Turns in one plane each, and the order they were made in; the first pair answered
turn tene:
| -383 |   25 |  227 |  113 |  -14 |   -7 |  -73 |   80 |  -31 |  188 |  -27 |  -47 |  -74 |  -55 |  ->  | -377 |   -4 |  250 |   56 |   -3 |  -18 |   -7 |   58 |  -86 |  187 |  -25 |  -57 | -140 |  -18 |
|  128 |   64 |    3 |  114 |   74 |   82 | -181 |  -69 |   66 |  -12 |  -48 |   18 |  -16 |  -71 |  ->  |  165 |  -52 |   55 |   -5 |  149 |   42 |    1 |  -60 |  -84 |  -33 |   46 |   58 | -170 |  -71 |
|  265 |  256 |    1 |  -19 |   50 |    7 | -327 |  -88 |   65 |   75 | -206 |  -16 | -112 | -132 |  ->  |  278 | -115 |  127 | -249 |  174 |  -43 |  221 |  -46 |  -66 |   60 |  -50 |   73 | -255 |  -46 |
| -196 | -163 |   55 |  137 |   75 |  195 |  420 |  187 |  511 | -179 | -102 |   72 |  231 |   66 |  ->  |   10 |  479 | -130 |  170 |  -59 |   69 | -540 |   90 |  265 |   -8 | -195 |  -77 |  -90 | -157 |
turn Vev:
|  142 |   56 |  -44 |   64 |   64 |   29 |   19 |  -31 |   68 |  -83 | -176 |   90 |   86 |  -86 |  ->  |  155 |   12 |  -28 |   60 |  135 |   22 |   38 |  -47 |  -30 | -125 |  -76 |   94 |  -17 |  -77 |
|  397 |  211 |   13 |   53 |  152 |  -13 |  -19 | -167 |  -42 |  -91 |  -91 |  148 | -250 |    0 |  ->  |  336 |  281 |  -19 |    3 |  109 |  -27 | -107 | -160 |  -99 |  -15 |  -99 |   71 | -264 |    9 |
|   14 | -144 |   97 |  -98 |  -30 |  -50 |  140 |  -13 | -206 |  -33 |  210 |    0 | -283 |   82 |  ->  | -117 |   64 |   -5 | -252 | -165 | -117 |  -61 |   23 | -209 |  117 |  142 |  -90 | -231 |  151 |
turn saza:
|   93 | -376 |  165 |  103 |  208 |  126 |  582 |   29 |   43 |  -61 |  136 |  125 |   72 |   71 |  ->  |  213 | -141 |   55 |  626 |  185 |  232 |  -84 |  -24 |  141 | -210 |  137 |   66 |  105 | -114 |
|  101 |  -50 |  -45 |  254 |   -9 |  -46 | -110 |   24 |   21 | -209 |  148 |  -46 |  -75 | -231 |  ->  | -132 | -126 |  -47 |   27 | -102 | -122 |   -7 |   89 | -175 |  -47 |  246 | -176 |  -82 |  -56 |
| -211 |   87 | -121 |  163 | -209 |  108 |   49 |  120 |  372 |    4 | -243 |  -45 |  557 |   52 |  ->  | -324 |   77 | -132 |  118 | -259 |   59 |   33 |  157 |  273 |   68 | -203 | -122 |  535 |  108 |

Each pair is 2 to 3 turns apart.
| -133 |   -9 |   22 |  393 | -153 |   23 | -318 |  149 |  135 | -231 |   18 |  -93 |  232 |    1 |  ->  | -174 | -251 |  129 |   79 |  -74 |    6 |  315 |  164 |  202 | -195 |  -44 |   28 |  320 |  122 |	tene then saza then tene
| -242 | -129 |   58 | -161 |  -67 |  -59 |  113 |  143 | -254 |   64 |  261 | -201 | -145 |  139 |  ->  |  163 |   70 |   99 |  370 |  100 |  149 | -222 |  -51 |   82 | -235 |   25 |   51 |  -99 | -192 |	saza then saza
|  167 |  293 | -121 |  102 |   54 |  -21 | -486 |   27 | -241 |   38 |    7 |   60 | -273 | -133 |  ->  |  118 |  332 | -123 |  194 |   35 |    0 | -507 |   52 | -120 |   33 |  -25 |   41 | -161 | -143 |	tene then tene then tene
| -193 | -240 |   38 |  -81 |  193 |  -39 |  -32 |  187 |  246 |   63 |  -10 | -135 |  405 |  100 |  ->  |   73 |  110 |   32 | -117 |  219 | -153 | -513 |   84 |  -83 |  128 |   18 | -167 |  -22 |  -71 |	saza then saza then tene
|  -15 | -233 |  -44 | -149 |   89 |  -48 |  264 |  -47 |   27 |   12 |  -45 |  105 |  -58 |   91 |  ->  |   -9 |  -28 |  -97 |  166 |   13 |  -26 | -301 |  -59 |  -79 |  -78 |   39 |  -13 | -146 |  -21 |	Vev then saza then saza
|  173 | -223 |  137 |  189 |   92 |  -18 | -113 |  -36 | -166 | -151 |  261 |  -11 | -230 | -101 |  ->  | -113 |    2 |  -15 |  -74 | -120 | -144 | -283 |   62 | -243 |  134 |  228 | -237 | -170 |   48 |	saza then Vev
|  282 |  -33 |  117 |   -3 |  155 | -123 |   74 |  -71 | -145 |  -81 |  120 |  104 | -259 |  -88 |  ->  |  127 |  -18 |   48 |  187 |   48 | -114 | -226 |   38 | -215 |  -68 |  251 |  -63 | -178 |  -23 |	tene then saza then tene
|  -54 |  144 |  -12 | -164 | -154 | -123 |    9 |  101 |  161 |  149 |  -96 |  -24 |  112 |   97 |  ->  |  138 |  -45 |   66 |  223 |    0 |   22 |   36 |   47 |  263 | -143 |  -25 |   97 |   81 |  -59 |	Vev then saza then Vev
|  -44 |   68 |  -93 |  126 |  -26 |    0 | -287 |   84 | -113 |  -44 |  130 | -104 | -147 |  -16 |  ->  | -201 |  128 | -117 | -107 | -112 |  -41 |  -61 |  152 |   27 |  121 |  -19 | -118 |   74 |  127 |	tene then Vev then Vev
